In the rows, 128 means zero.
Where one turn sends some rows of the set: a few examples, then the rows asked
bime: [114 152 125  91 150 122 139 135 113 148 112 135 135 154 168]
tafe: [145 161  99 109 131 126 140 108 118 131 128 157  99 120  94]
vum: [149 161 119 130 135 126 141 107 114 100 111 137  94 130 103]
Tofav: [115 108 126  99 141 113 131 141  90 139  94 145 145 150 150]
nuzip: [129 105 132 101 131 123 114 115 137 108 172 144 138 146 133]
kabo: [127 171 128 110 132 122 126 128 122 127 132 114 133 191 122]
fopes: [133 134 116 116 135 101 100 156 110 113 115 107 128  89 117]
lazad: [139 170 142 118 149 154 115 141 104 121 138 154 148 137 124]
dutep: [152 140 134 109 157 100 119 162 104 126 137 113 138  94 112]
tise: [143 128 146 142 158  89 132 134 107 123  93 148 129 114 119]
nasev: [139 116 117 119 120 139 103 170 115 137  91 139 138 134 124]
sig: [164 117 139 134 127 149 123 137 119 111 105 152 126 157 111]
dera: [124 156 122 109 130 152  93 143 114 128 143 159 150 120 118]
sodu: [139 132 120 104 176 158 127 128 127 112 128 126 107 152 111]
tures: [166 152 129 112 122  85 143 111 102 141 135 146 134 126 153]
pav: [151 143 138 106 113 110 109 153 120 126 134  87 125 112 100]
rik: [129 119 123 114 115  88 129 129 100 124 144  85 110 154 112]
nepo: [140 135 121 100 118  82 121  91 101 139 104 106 119 148 124]
das: [128 140 124  93 120 103  80 122 133 128 138 115 160 156 120]
ririn: [158 171 127 105 110 123 130 107 122 135 107 117 105 133 100]
siku: [130 120 109  85 169 140  93 135 131 131 112 123 132 120 122]
fese: [124  86 129 114 127 127 135 121 105 108 139 156 129 163 121]
vozo: [126 103 126 111 122 119 123 139 128 132 171 137 133 172 116]
mibez: [141 134 108 116 102  93 139 144 106 137 170 136 121 123 139]
fikof: [136 138 134  95 144 106 124 122 113 164 103 142 152 165 150]
Bomit: [124 129 134  89 154  68 146 110 135 126 129 129 127 119 124]
ramo: [108 133 119  96 143  82 163 126 134 128 143 126 107 132 117]
sur: [113 116 109 144 124 105 131 143 119 123 123 157 102 118  99]

nuzip turns into tafe
vozo turns into vum
Bomit turns into dera
Where do these go?
Tofav turns into pav
nasev turns into rik
siku turns into mibez
kabo turns into tise

Where one turn sends some rows of the set: a few examples, then the rows asked
pabib: [111  89 125 126 121 164 126 117 131 121 149 130 133 135 131]
nosom: [121  93  86 126 143 129 110 131 166 105 154 141 174 162 158]
Begef: [117 138  94 140 141 130  81 157 106 102 197  99 169 123 134]
fepe: [154 134 113 165 132 108  97 141 148 131 174 141 153 139 117]
somi: [129 115  97 148 143 107 153 115 148 113 143 147 162 130 162]
Niri: [125 133  98 150 138 121  78 151 120  89 183  87 163 123 131]
Vatiz: [153 134 112 146 124 102  86 128 120 142 167 106 148 157 122]
rezu: [118 133 120 113 137 148 144 117 138  98 140 126 130 121 169]
Mir: [124 105 136 139 125 129  86 123 152 107 206 108 129 154 161]
rer: [127 122 129 164 109 129 133 115 121 112 171 122 177 123 191]
lunu: [114 140 155 130 128 133  89 120 145 114 199 129 134 141 156]
lur: [119 120 108 142 136 110  86 144 101 108 201 113 189 114 142]
mek: [106 131 129 108 128 170 132 113 115 105 160 118 155 124 137]
bufa: [129 130 144 123 126 125  94 113 142 106 211 109 147 149 166]
bom: [102 102 101 145 117 127 128 138 103 123 147 122 171 115 190]
rus: [108 146 125 165 143 126 146  99 136 106 165 142 159 130 155]
Rufi: [111 129  89 148 134 106 102 144 116 105 153 150 151  90 153]
pir: [107 131 115 119 157 112 120 117 177 119 147 137 149 136 159]
Funuz: [123 120 106 132 134 116  79 150 106 110 199 119 184 108 145]
Rom: [105 131 111 127 132 141  76 151  97 109 196 106 177 134 144]
pelu: [147 125 110 162 124 109  93 139 129 147 173 128 145 155 119]
Lazo: [ 86 122 112 184 130 150 125 127 122 104 161 113 140 134 162]
Kunim: [143 123 116 155 142  99  86 133 151 117 166 140 149 125 112]
bel: [ 87 126 102 131 139 144 100 151 153 103 151  90 145 132 179]
sogeg: [111 127  90 147 139 121 147 115 116 136 135 119 140 159 154]
femi: [116  96 106 168 129 117 139  99 119 121 170 108 151 160 167]
suku: [139 137  71 143 115 111 109 144  98 113 160  95 147 134 167]
Tige: [131 124  63 158 142 103 114 139 135  98 153 122 129 128 139]
besiz: [120 118 108 132 135 135  80 153 122  87 201 117 188 117 148]
lemun: [120 126 123 134 128 106  72 139 100 118 182 118 180 106 142]
zeput: [105 143  91 155 131 146 136 147 125  92 146 108 161 119 176]
naden: [151 123 105 146 129 108  90 137 126 152 175 130 145 155 119]
bibep: [115 115 104 114 140 110 117 114 150 142 149 101 143 169 170]
luzur: [131 110 120 107 126 137 143 116 135 101 148 122 145 118 185]
Kuves: [124  78 113 115 123 156 131 115 130  92 171 107 161 127 150]
Megov: [143 108 116 140 131 114  90 129 143 144 175 151 151 160 120]
miv: [137 141  95 130 121  91 114 122  98 139 152 142 153 124 156]
nel: [ 82 101 103 122 132 146  90 144 129 122 149 147 176 141 166]
savo: [119  90 112 113 126 138 136 117 124 113 143 114 128 134 178]
butug: [125 140  91 120 127 154 108 146 146  98 157 111 186 159 177]
dulod: [155 134 105 153 139 110  95 141 152 128 175 144 149 138 114]
sifog: [106 147 104 111 138 141 110 124 130 137 145 139 169 174 153]
lef: [150 120 127 116 112 162 141 114 144 106 158 118 155 136 147]
Gim: [153 139 110 144 136 125  99 133 153 127 174 134 147 167 115]
gelos: [101 113 111 118 137 152 135 122 123 106 138 112 118 131 166]
Raf: [112 138  99 150 143 122  87 150 105  99 198 100 175 123 132]
zimu: [103 121 125 111 122 125 101 138 139 125 157 114 173 117 200]
gen: [ 98 115 141 134 140 131  85 119 144 104 205 120 127 143 149]

fepe turns into lur
Gim turns into besiz
Where do these go?
naden turns into Begef
pabib turns into mek
Lazo turns into rus
Rufi turns into miv
gen turns into lunu
butug turns into nosom
Kunim turns into lemun
savo turns into gelos
pir turns into zimu
zeput turns into somi

Where one turn sends some rows of the set: a few examples, then the rows asked
Noz: [110 137 117 125 144 129 129 121 133 105 117 116 130 134 151 147 145 124
 115 154 144 108 149 114 100  94]
Zibuf: [123 110 124 126 181  99 102 138 145 161 135 135 134 167 127  98 153 137
 118 109 142 123 150 142 120 171]
beza: [ 86 154 123 162  94 134 140 139 148 151 130 114 122 135 123 113 184 145
 116 126 119 134 147 142 119 152]
nolud: [117 109 137 113 146 119 121 101 175 122 136 112  97 107  93 128 192 109
 112 151 138 142 139 130  90 154]
fami: [118 144 136 125 110 137 120 148 149 122 132 136  90 137  71 145 133 134
 117  79 131 120 124 140 142 129]
Lok: [130 102 119 128 190  99  94 128 146 156 130 135 129 159 127 107 159 126
 108 120 149 123 154 142 117 166]
Vis: [150  81 123 121 126 117 139 141 138 108 113 158 128 118 128 134 154 128
 135 106 144  89 137 127 149 145]
gil: [ 98 136 151 107 120 115 147 133 174 137 149 114 115 131  93  99 169 139
 144 119 116 140 128 129  98 170]
pugo: [ 93 115 154 110 143 113 151 128 175 113 135 112 123 123 112  94 157 143
 132 109 138 159 119 125  91 153]
pimif: [104  97 144 114 160 116 135 107 176 103 127 111 111 108 110 112 172 124
 113 130 151 160 125 124  87 143]
Ziliv: [113 122 108 109 157 133 145 134 113 149 156 106  88 126 115 116 110 142
 119 122 111 145 123 150 127 166]
susa: [113 131 137 128 123 136 125 147 151 107 122 135  96 133  83 139 124 139
 114  70 145 133 116 137 138 120]
nusu: [126 137 129 128 114 139 108 136 150 123 130 136  80 129  66 158 146 120
 109  96 134 114 131 144 140 128]
Pokig: [153  87 121 121 119 118 136 140 136 117 118 158 125 120 122 139 160 124
 137 112 137  82 142 129 150 151]
Veri: [ 99 143 115 165 104 138 124 122 148 148 126 112 109 123 118 131 200 126
 101 148 126 130 157 146 116 147]
zike: [116 148 114 124 131 131 123 120 131 120 126 117 122 137 139 156 156 117
 120 164 133  95 157 118 102 104]
luf: [152  81 120 122 125 118 134 138 137 111 115 158 124 117 125 139 158 123
 133 111 142  85 139 128 149 147]
kuda: [119 103 103 113 175 135 135 119 114 135 145 105  84 112 121 126 115 129
 101 133 127 152 123 149 122 154]
Puni: [ 79 139 129 164 111 131 150 140 150 131 118 112 132 132 140 101 169 154
 111 113 135 152 136 138 115 139]
nuge: [149  86 125 121 120 116 141 145 138 111 116 158 130 122 127 131 152 131
 140 102 139  88 136 127 150 149]
fudog: [101 161 125 120 120 128 143 141 131 122 130 118 138 150 146 132 136 141
 137 139 125 101 147 115 106 109]
fur: [151  90 122 120 117 117 140 145 138 116 120 158 127 122 123 134 156 127
 141 106 134  83 139 128 151 152]
fol: [119 119 132 130 136 137 115 135 152  98 115 135  91 123  85 148 131 128
 100  81 155 135 119 137 134 112]
Gofid: [125 104 122 128 189  98 100 133 146 155 130 135 135 162 130 100 153 134
 111 111 148 127 149 141 117 166]
Supa: [112 132 141 108 122 118 128 117 173 142 151 112 100 122  82 120 190 118
 131 145 115 130 141 134  96 171]
dud: [127 122 127 130 131 139 105 128 151 108 120 135  81 121  75 160 145 116
  96  97 150 125 128 140 136 117]
lovib: [120 122 104 109 154 135 136 127 112 155 159 106  81 123 107 126 120 131
 114 136 107 138 129 152 128 169]
saf: [131 108 118 127 183 100  92 130 145 164 134 135 127 163 123 109 162 127
 110 122 141 117 156 144 119 173]
mido: [124 111 100 112 164 136 130 118 113 146 153 106  78 115 110 133 123 124
 103 142 117 142 130 152 125 161]
zok: [100 145 125 122 137 127 141 134 132 106 120 116 139 143 155 134 133 138
 127 137 140 112 143 114 101  97]
big: [ 98 121 113 169 125 136 123 112 150 128 113 112 111 112 131 132 196 124
  87 147 146 145 151 142 110 132]
loz: [128 115 121 125 177 100  98 135 145 167 137 135 131 167 122 104 159 132
 117 115 138 117 155 144 121 176]
duban: [112 109 108 111 169 133 145 129 114 136 148 104  91 120 123 115 106 140
 110 120 122 155 118 147 123 158]
bubo: [111 162 118 121 118 130 132 133 130 131 133 117 127 147 135 146 151 127
 132 155 119  90 156 119 107 113]
Nodag: [ 85 119 122 168 130 133 140 124 152 117 107 112 125 117 145 113 176 141
  94 124 152 159 138 136 109 126]

beza turns into big
nuge turns into Pokig
Where do these go?
saf turns into Gofid
pugo turns into Supa
susa turns into nusu
fudog turns into zike
duban turns into lovib

